In the rows, 128 means zero.
Named turns come first, each shown by rows before and after it. Which turns, in which order, take the first row of each pair that follows to the second? Write the first one first, as in the answered first pair.
zaga (before -> after):
[115 160  93 159 134 117 104 119 157 173 156 106 152 143 143 130 133 122
 178  95] -> [142 155  94 194 103  93 111  95 129 161 128 125 145 138 126 120 132 115
 152 107]
[119 157 136 145 143  82 154 111 113 136 111 135 145 146  99  99 128 147
 107 141] -> [126 139 144 135 102 129 113 132 161  97 153 114 151 125 147 108  86 139
  94 118]
[136 121 149 120 108 141 131 131 151 101 141 136 128 117 128 140  86 145
 128 121] -> [115 135 140 110 160 122 160 135 130 130 124 136 130 135 108 141 117 163
 150 129]
Lom (before -> after):
[175 121 134 169  65 101 143  95  79 107  97 162 125 118 104 109 119 114
  86 134] -> [121 151  79 156 127  63 127 113  91 158 103 128 123 171  92  99 171 116
 126 138]
[162 124 123 168  89 102 132 123 137 111 103 156 150 109 111 106 130 131
 116 145] -> [138 140  98 159 122  81 126 131 141 138 104 138 149 134 106  99 159 134
 129 148]
[127 119 153 118 124 152 146  91 117 124 110 148 161  99 148 140 117 140
  99 151] -> [105 133 133 115 164 119 148  92 115 152 103 134 157 131 136 135 149 146
 117 160]
[136 108 123 118  81 115  80 130 121 121 117 118 111 145 143  97 118 106
  98  94] -> [149 112 135 125  85 103 108 113  94 122  91 139 109 137 123 100 119 115
  97 103]
fir (before -> after):
[151 114 148 139 109 127 136 141 118 121 132 140 116 113 136 141 117  98
 114 108] -> [153 120 133 146 100 118 122 139 124 125 128 132 118 126 139 131 126  90
 112 107]
[114 153 129  84 119 206  51 155 143 134 166  97 104 150 169 138 116 140
 155  99] -> [ 96 175  92  97 128 166  44 152 139 159 156  87 105 180 154 119 144 126
 154 100]
[108 115 150  99 156 131 139 129 123 117 115 128 116 137 119 139 139 122
 152 114] -> [114 107 159  95 142 142 128 134 133 102 124 129 117 131 131 140 125 117
 148 106]
[130 124 149  85  92 187  88 146 170 126 171 101 142 122 187 116 120 138
 139 119] -> [114 147 103 107  92 137  66 139 172 154 160  80 140 162 170  97 152 124
 141 130]
Kidez (before -> after):
[116 159  70 122 157  90 110 143 126 155 127  79 134 170 109  88 155 141
 145 162] -> [181 112 139 137  66 152 115 123 127  77 140 117 134  97 137 106  74 138
 100 153]
[131 106 158 112 114 147 146 113 100 120 122 189 121 107 130 138 124 125
  88 121] -> [ 96 133 118 101 163 113 143 121  99 161 113 168 116 149 112 125 168 127
 112 124]
[130 141 103 138 144  88 126 122 116 152  98 126 120 147  92 115 159 118
 129 130] -> [173 116 151 140 100 135 138 113 115 104 103 151 122  98 111 127 104 120
 107 121]
Then:
(two turns a pair)
[103 128 164 107 134 187 119 163 162 107 133 119 131 119 183 165  86 123
 147 111] -> [ 92 151 153 119 191 129 175 139 104 157  82 148 126 149 123 160 142 140
 167 133] | Lom Lom
[ 94 123 136  70 185 179 129 161 154 137 161 114 139 133 158 153 131 144
 171 110] -> [132 114 174  91 179 166 187 123  94 132 112 170 137 107 118 159 127 159
 152 130] | Lom Lom
[ 85 136 115  92 163 148 118 167 152 150 168  97 151 182 137 131 126 147
 150 109] -> [143 113 176 125 133 148 191 120  81 123 111 170 150 130  97 140  98 162
 119 131] | Lom Lom
[150 150  92 128  18 159 114 161 133 154 186 142 111 119 116 110 106 129
 129 127] -> [158 157  85 151  29 125 141 142 100 170 149 163 111 127  83 103 125 132
 126 141] | zaga zaga
[177 133 150 153  80 102 104 139 154  91  79 132 100 133 135 121  83 139
 109 110] -> [155 129 175 106 134 150 118 163 169  97 110 123 106 118 159 148  78 165
 148 101] | zaga Lom
[113 150 110 111 165  89 163 146 126 149 122 103 102 169 104 142 152 145
 151 136] -> [111 135 140  85 161 139 157 157 152 127 156  98 101 147 136 163 119 154
 162 124] | fir Lom
[117 160 163 121 194  56 168  88  56 144  74 137 152 145 101 114 126 122
 168 144] -> [151 144 180 144 142  56 167  70  51 112  64 157 150 119 105 108 100 114
 136 147] | zaga Lom
[190 118  66 192  26  61  94  97  63 113  60 146 135 136 110  76  85  62
  64 135] -> [194  76 171  98  68 208 134 141  91  65 128 164 142  57 181 150   8 107
 105  98] | zaga Lom
[164 157 146  87 183 136 131 145 143 163 180 125 136 124 154 133 160 139
 147 111] -> [194 147 176 102 164 139 160 123 117 143 157 159 133 103 138 136 141 150
 130 114] | Lom Lom
[122 152  67 156 109 134 112  95 126 147  99 105 105 168 115 119 153 119
 129 109] -> [109 157  64 138 126 141 110 109 136 153 115  99 104 171 124 122 155 123
 147 105] | zaga zaga
[135 102 211  70 190 190 162 150 111  89 161 126 106 101 156 169 102 154
 144 139] -> [ 87 146 129  88 240 100 142 149 102 160 136  92 104 176 115 134 183 146
 166 156] | zaga Lom
[175 112 106 170  99  96 120 102  61 102 109 157 141 141  80 118  86 124
 100 145] -> [178  97 143 138 103 149 128 121  75  79 134 165 146 112 109 143  50 133
 113 133] | Lom Kidez
[125 131 136 142 124 109 120  97  99 120  95 143 127 138  94 123 136 107
 108 140] -> [114 131 124 131 106 133  79 118 143 105 135 113 127 138 132 125 120  95
 109 125] | Lom Lom
[116 102 153  83 175 184 158 147 153 140 176 106 125 128 162 132 108 159
 159 137] -> [166  81 179 122 116 180 174 112 127 103 150 141 122  97 153 133  80 154
 117 143] | fir Lom
[115 139 128 122 169 119 156 118 110 139 117 137 120 120 112 135 139 137
 146 137] -> [113 134 138 113 171 136 147 127 121 130 132 131 122 111 126 141 126 141
 152 130] | fir Lom
[149 122 102 106 137 173  85 174 117 112 232 105 107 167 171 113 134 101
  94  96] -> [205 108 135 153  96 143 137 124  53 100 168 169 100 135 125 110 125 107
  56 122] | zaga Kidez
[116 114 187  91 161 165 154 113 129 126 151 137 125 112 127 180 129 114
 143 116] -> [118 111 179  89 137 170 127 122 155 117 166 122 125 111 142 174 118 107
 136 111] | Lom fir
[132 113 129 121 107 144 107 134 139 107 143 113 127 125 136 124 109 126
 103 130] -> [113 129 102 126 136 118 106 138 135 138 137 103 129 151 122 114 140 123
 116 137] | fir zaga
[144 106 116 118  94 156  54 149 174 118 161 102 137 117 149 132 116 122
 105 113] -> [124 133  75 142 118  93  64 131 150 159 130 102 135 153 105 108 167 122
 106 131] | fir zaga
[125 131 137 120  81 132 110 140 128 110 135 119 135 133 147 125 113 114
 126 121] -> [109 132 135 101 108 145 113 150 135 117 142 110 136 130 153 130 117 118
 140 118] | zaga Lom
[ 83 155  81 105 182  72 118 117 130 169 121 105 149 180 108  88 156 146
 165 118] -> [146 132 124 158 108  61 153  67  81 129  78 163 146 136  82  81 120 141
 111 129] | Kidez Lom
[172 128 195 121 144 174 186 126  97 102 109 162 100  85 117 150  99 170
 118 140] -> [195 130 162 171  64 142 137 116 114  78 114 145  98  90 120 119  87 134
  71 140] | Lom zaga
[115  98  88 153 141 129 116 114 147 110 160 131 155 155 150 132 122 118
 143 129] -> [130  95 106 166 140 114 151  93 112 111 133 160 152 149 123 136 122 126
 137 135] | Lom Lom
[104 131 175  81 191 156 158 149 130 129 167 142 113 111 147 151 111 171
 185 116] -> [152 130 182 142 137 104 189  99  73 119 109 186 113  97  97 130 111 161
 138 138] | Lom zaga
[130 107 135 100 106 184 174 127 138 116 141 128 122 131 139 149  95 149
 110  92] -> [100 135  94 107 147 125 174 123 126 165 116 112 121 178 109 130 147 146
 128 106] | fir zaga
[171 114 148 149 104 106 167  91  81  99  93 176 126  97 102 127 111 126
  88 146] -> [155 117 107 147  63 116  86 121 151  83 144 117 126 113 150 108  92  91
  78 127] | Lom zaga
[130 115 155 130  54 158  94 122 152  55 176 105 108 116 150 101  87 136
  83 108] -> [113 138 173 120 169 105 197  98  59 123 101 155 112 136  71 113 157 176
 124 135] | Lom Kidez
[155 147 120 123 159 100 211  97  86 182 111 198 115 105  90 174 170 184
 163 150] -> [181 132  79 157  12 118  87 114 181 108 176 144 113  98 161 145 108 124
  98 130] | zaga fir
[121 127 134 115  83 142  98 130 153 118 148 101 131 125 126 133 118  97
 124 111] -> [117 142 131 123 120 102 140 109 106 154 108 124 124 140  83 128 159 108
 140 130] | Lom Lom
[104 141  75 156 123  87 104 137 128 155 118 106 132 151 119 111 159 116
 125 137] -> [ 91 135  91 121 142 132  93 160 155 149 155  91 136 142 148 129 138 126
 146 121] | fir Lom
[124 138 156  97 177 129 149 122 127 123 139 112 118 127 160 161 135 148
 150 117] -> [162 127 159 139 111 110 148  93 110  94 113 133 121 108 152 148 115 134
 111 124] | zaga fir
[148 112 155 131 137 172 126 139 120 120 112 159 128 116 135 141 113 141
 110 112] -> [145 112 157 127 155 173 132 139 120 127 111 157 130 119 135 142 116 148
 120 112] | Lom fir
[157 107 140 139 109 111 156 113  96 115 107 174 144 112 109 129 144 136
 125 129] -> [127 116 136 106 164 124 162 132 104 141 125 158 143 128 113 142 166 148
 157 128] | Lom fir
[165 143  98 183  73  84 108 115 118 120 107 173 125 129 117 110 111 101
 103 141] -> [168 119 156 127  95 169 130 136 138  92 146 180 133  86 152 150  67 124
 125 124] | zaga Lom
[100 100 122 126 169 110 142 144 100 158 100 144 113 192 101 121 155 113
 115 113] -> [125  92 113 158  96 105 106 140 120 122 110 135 111 181 117 104 131  92
  76 109] | zaga fir
[110 144  93 137 156 102 119 126 126 154 116 121 131 161 114 118 164 124
 142 142] -> [129 115 157 108 161 171 154 133 118 125 131 152 135 113 137 151 120 147
 147 131] | fir fir
[100 147 102 121 185 132 130 142 118 140 111 104 134 116 128 129 145 111
 173 101] -> [142 116 145 133 131 157 146 123 105 101 104 137 136  74 131 138 104 116
 143 100] | Lom Lom
[109 116 146  84 201 174 163 153  81 130 146 122 133 134 129 162 135 146
 154 128] -> [173  94 153 153  82 151 141 113  71  76 124 145 130 110 124 139  93 114
  84 135] | zaga fir
[126 159 147 132 144 115 159 165 133 111  98 148 116 104 126 160 137 145
 136 124] -> [139 162 133 153 104  98 145 155 136 100  90 150 112 107 121 146 132 130
 113 133] | Lom zaga
[115 123 154  95 184 144 165 133 111 140 127 141 134 127 113 142 131 150
 156 128] -> [106 140  88 128 144  97  99 137 145 150 137 100 130 163 121 104 148 115
 139 124] | fir Kidez
[ 93 132 117  78 200 142 128 157 154 148 147 108 126 166 122 141 155 142
 170 117] -> [119 143  78 151 130  69 109 120 132 148 104 116 119 183  87  96 170 109
 119 139] | zaga Lom
[144 136 139  99 151 108 155 135  70 143 132 156 126  73  94 165 137 136
 138 119] -> [119 137 124  73 169 127 128 159 106 148 167 124 127  83 120 169 139 140
 160 109] | Lom fir
[129 124 116 126 148  93 137 126 131 149 118 128 132 149 114 107 138 130
 138 134] -> [156 103 152 127 115 129 138 126 139 111 127 145 136 116 134 119 101 134
 123 125] | fir zaga
[111 120  95 117  90 127  93 118 186 142 170 105 137 125 135 116 117 102
 133 112] -> [ 93 128  97 101 125 125 104 127 183 159 172 103 136 132 130 122 130 107
 154 115] | Kidez Kidez
[128 144 140 118 151 126 142 128 118 131 115 135 139 124 119 136 136 136
 146 138] -> [147 136 135 135 101 126 116 127 135 110 119 130 136 119 129 125 116 121
 123 135] | zaga fir
